(in the rows, 128 means zero)
Each named turn below is shown by a few rows before and after it. Which turns, in which order, take the first row of each later pair to the second? The first pair is answered.
turn rugup:
[137 122  87 110 136 121 128 114 141] |-> [142 102 111 121 132 117 131 107 156]
[149 150 152 112 153 145 149 117 133] |-> [142 149 159 125 148 155 148 115 136]
[126 103 124 157 102 130 122 112 143] |-> [117 129  92 145 104 137 120 117 116]
[120 136 134 159 137 169 123 133 115] |-> [136 154 104 117 149 140 133 144  95]
turn sibo:
[ 84  97  97 172 101 134 134 125 153] |-> [105  80 124 159 113 110 158 121 166]
[131 118 119 110 122  93 117 133 155] |-> [ 99 140 104 146 123 150 114 135 134]
[126  96 152 107 144  78 181 101 152] |-> [ 89 134  68 110 102  98  89 115 114]
turn Gemo:
[130 103 179 138 113 136  98 127 137] |-> [121  85 122 130 103  93 144 115 144]
[124 152 127 126 147 152 141 130 121] |-> [137 146 139 118 151 134 152 130 129]
[134 151 141 116 150 147 127 138 112] |-> [140 136 127 105 147 113 155 133 123]
Then:
(two turns a pair)
[ 84  95  66 155 101 100 176 102 139] |-> [111 189  99  95 139 157  91 147  71] -> Gemo then rugup
[ 97 154  64 144 108 148  76 148 127] |-> [153 110 111  92 117  56 112 142 168] -> sibo then sibo
[133 135 134 152 140 174 152 116  90] |-> [164 119 151 114 150 126 166 117 108] -> rugup then rugup
[116  97 103 158 133 127 153 128 130] |-> [152  92 151 127 135 105 120 138 142] -> Gemo then sibo
[117  79 114 141 110 153 195  94 136] |-> [135  83  91 101 108 110 191 101 129] -> rugup then sibo
[117 141 112 174 104 137 106 113 109] |-> [156 126 132 124 118  74 127 115 125] -> rugup then rugup
[148 116 147 143 139 143 114 119 125] |-> [134 115  96 140 122 122 115 114 121] -> Gemo then sibo
[132 150  99  99 143 106 116 171  91] |-> [151 134 138  98 166 100 157 165 108] -> sibo then sibo
[133 149 148 128 167 148 177 126 126] |-> [145  99 171 130 125 101 125 120 168] -> sibo then rugup
[132 143 118 132 147 161 137 145 127] |-> [139 144 107 114 147 137 147 143 126] -> rugup then Gemo
[181 135 156 114 130 123 110 126 114] |-> [163  99 126 142 110 100 145 109 139] -> Gemo then rugup
[117 134 107 145 129 143 104 133 121] |-> [122 117 114 149 142 133 153 123 135] -> sibo then Gemo
[105 146 113 155 120 174  78 114 107] |-> [147 120 119  97 109  85  73 116 132] -> sibo then sibo
[143  77 175 140 120 112 177 140 152] |-> [ 98 114 136 182 110 186 143 143 117] -> sibo then sibo
[150 115 183 119 121 125 114 131 136] |-> [108 134 126 149 103 166  96 132 114] -> Gemo then Gemo
[133 127 117 125 122 106 127 129 129] |-> [140 132 139 123 129 115 114 133 129] -> Gemo then Gemo
[150 121 126 118 131 111 147 135 127] |-> [150 124 120 115 122 105 132 137 129] -> sibo then rugup
[132 106 146 131 125 110 125 122 163] |-> [115 150  89 123 128 134 115 131 123] -> rugup then rugup
[105 119 130 182 118 163 122 127 144] |-> [111  98 111 167 117 120 161 119 158] -> Gemo then Gemo
[121 154 106 117 113 132 102 139 115] |-> [124 144  98 111 109 110 111 134 122] -> rugup then Gemo
[104 102  98 139 162 162 104 130 124] |-> [119 103 133 132 174 170 101 134 127] -> Gemo then rugup
[164 131 133  97 110  44 154 145 128] |-> [159 167 193 117 119 125  80 162 108] -> Gemo then Gemo
[138 133 165 119 160 141 160 133 130] |-> [126 145  96  99 120 111 105 141 115] -> sibo then Gemo
[120 114 144 157 129 139 157 117 144] |-> [116 109 126 150 103 117 117 118 148] -> sibo then rugup
[113 144  96 134 125 144 127 126 112] |-> [143 141 147 110 134 131 102 133 122] -> Gemo then sibo
[137 123 152 130 124 138 115 121 138] |-> [120 130 118 143 116 145 115 118 129] -> Gemo then Gemo
[ 97 107 117 162 123 175 126 130 145] |-> [126 121 118 118 163 149 183 136 130] -> rugup then sibo
[105 137  70 143 127 147 158 127 101] |-> [167 130 175  92 143 121 106 142 122] -> Gemo then sibo
[121  91 132 167  87 159  74 108 141] |-> [142  75 141 139  84 118  77 109 152] -> sibo then sibo
[150  95 169 158 126 137 130  98 203] |-> [111 125 134 184 112 186  95 104 178] -> sibo then sibo
[134 146 136 133 144 163 129 140 125] |-> [139 122 158 139 135 147 124 137 148] -> sibo then rugup
[117 113 157 146 149 134 175 115 156] |-> [137 111 130 102 136  79 159 119 155] -> rugup then sibo
[143 126 140 137 100  81  96 135 161] |-> [107 138 136 192 115 147 138 125 147] -> Gemo then sibo
[101 145 127 171 141 177 149 130 112] |-> [113  96 162 177 126 144 145 120 152] -> sibo then rugup
[143 148 107  93 139 108 151 137 110] |-> [138 147 122 108 151 128 171 133 112] -> sibo then sibo
[128 144  99 111 131 122 154 117 106] |-> [151 147 146  96 143 126 133 124 108] -> Gemo then rugup
[146  84 109 112 103 104  75 118 168] |-> [143  91 123 117 102 124  52 122 161] -> Gemo then Gemo
[ 88 145 114 177 162 169 190  96 132] |-> [ 75 165  65 162 122 158  96 110 113] -> sibo then Gemo
[128 119 168 114 154 157 166 128 115] |-> [113 132  87  88 110 121 105 136 100] -> sibo then Gemo
[129 138 150 157 159 169 171 107 112] |-> [143 154 144 127 172 153 176 113  99] -> rugup then Gemo
[129 126 127 119 105 120  80 135 129] |-> [103 133 130 153 118 165 107 128 121] -> Gemo then sibo
[101  84 100 155  73 102 113  87 168] |-> [111 119  54 106  87  83 120 101 134] -> rugup then rugup
[117 127 155 120 151 149 155 141 129] |-> [103 147 121 119 134 156 114 148 110] -> sibo then sibo
[119 154 100 123 144 135 162 131 106] |-> [107 150  97 139 133 153 144 129 106] -> rugup then Gemo
[136 139 160 128 144 156 120 139 129] |-> [138 128 161 131 128 143 102 135 140] -> sibo then rugup
[113  89 123 177  87 120  95 119 158] |-> [ 93 140  72 168 104 151 108 127 109] -> sibo then rugup
[113 147  90 124 121 137 115 131 103] |-> [110 151 100 132 128 150 127 131 101] -> rugup then sibo
[ 92 108  80 152 111 115 155 117 138] |-> [100 100  84 139 110 100 156 119 142] -> sibo then sibo
[101  74  87 143  82  61  89 113 161] |-> [ 99 143  78 118  99 114  30 139 107] -> Gemo then rugup
[144 138  74 109 120  84 110 146 110] |-> [172 137 131  95 134  83  98 153 121] -> Gemo then Gemo
[125 125  94 119 138 129 139 128 107] |-> [147 121 148 110 150 137 124 135 114] -> Gemo then sibo
[151 120 129  88 116  84 103 135 128] |-> [117  92 111 141  92 102 120 117 151] -> rugup then Gemo
[157 153 140  93 117  72 141 119 132] |-> [118 159 141 155 133 144 187 107 123] -> Gemo then sibo
[132 127 119 112 138 114 140 135 124] |-> [113 118 111 141 125 133 135 126 131] -> rugup then Gemo
[111 157  86 148 134 142 127 131 121] |-> [121 164  89 136 146 136 140 133 114] -> rugup then sibo
[ 87 143 145 164 165 171 190 104 130] |-> [ 93 168 136 144 175 173 186 113 109] -> Gemo then rugup
[139 141 108  94 149 114 177 154 132] |-> [126 126  86 105 101  99 100 156 142] -> rugup then sibo
[102 139  47 138 115 121 161 111  99] |-> [109 153 143 166 149 202 147 121 101] -> sibo then Gemo
[147 183 127  78 149 141 105 157  87] |-> [130 180  76  86 137 126 129 153  84] -> Gemo then Gemo
[137 142 104 109 102  90 100 131 124] |-> [119 122 102 143  88 105  99 120 139] -> rugup then Gemo
[127 139 131 145 111 127 180 123 137] |-> [140 141 163 138 119 135 165 128 138] -> Gemo then Gemo
[149 116 125 108 125  99 131 127 132] |-> [143 134 110 102 128 108 123 132 117] -> sibo then rugup
[177 137 194  76 157 106 128 139 130] |-> [111 175 148 146 142 204  95 141  99] -> rugup then rugup
[143 155 163 113 139 163  97 157 117] |-> [150 151 157  97 133 142  85 159 119] -> sibo then sibo
[102  93 155 180 143 168 200 107 161] |-> [125 154  77  87 166 118 215 128 106] -> rugup then rugup
[124 126 109 136  85 117 114 115 111] |-> [144 112 135 119  93  96 126 114 125] -> Gemo then Gemo
[124 131 110 129 119 112 125 125 130] |-> [139 129 136 122 124 110 121 128 133] -> Gemo then Gemo
[135 137 125 130 152 150 121 128 118] |-> [146 123 144 125 152 132 127 123 132] -> rugup then rugup
[115 146 118  99 106 156  83 153 113] |-> [119 151 148 110 144 182 145 146 114] -> sibo then rugup
[110  93  77 140 100 117 115 124 131] |-> [106 119  72 136 131 145 156 128 110] -> sibo then rugup
[148 103 113 126 143 124 207 128 148] |-> [109 132  74 156 132 176 175 129 121] -> sibo then sibo
[127 119  83 138 111 135 104 135  99] |-> [139 126 102 120 115 136  86 141  97] -> rugup then Gemo
[107 101 145 170  96 153  91 109 143] |-> [125 118 166 148 152 160 183 107 129] -> rugup then sibo
[ 81 113  74 150 105 131 141 113 137] |-> [ 84 116  89 149 125 138 175 113 138] -> sibo then rugup
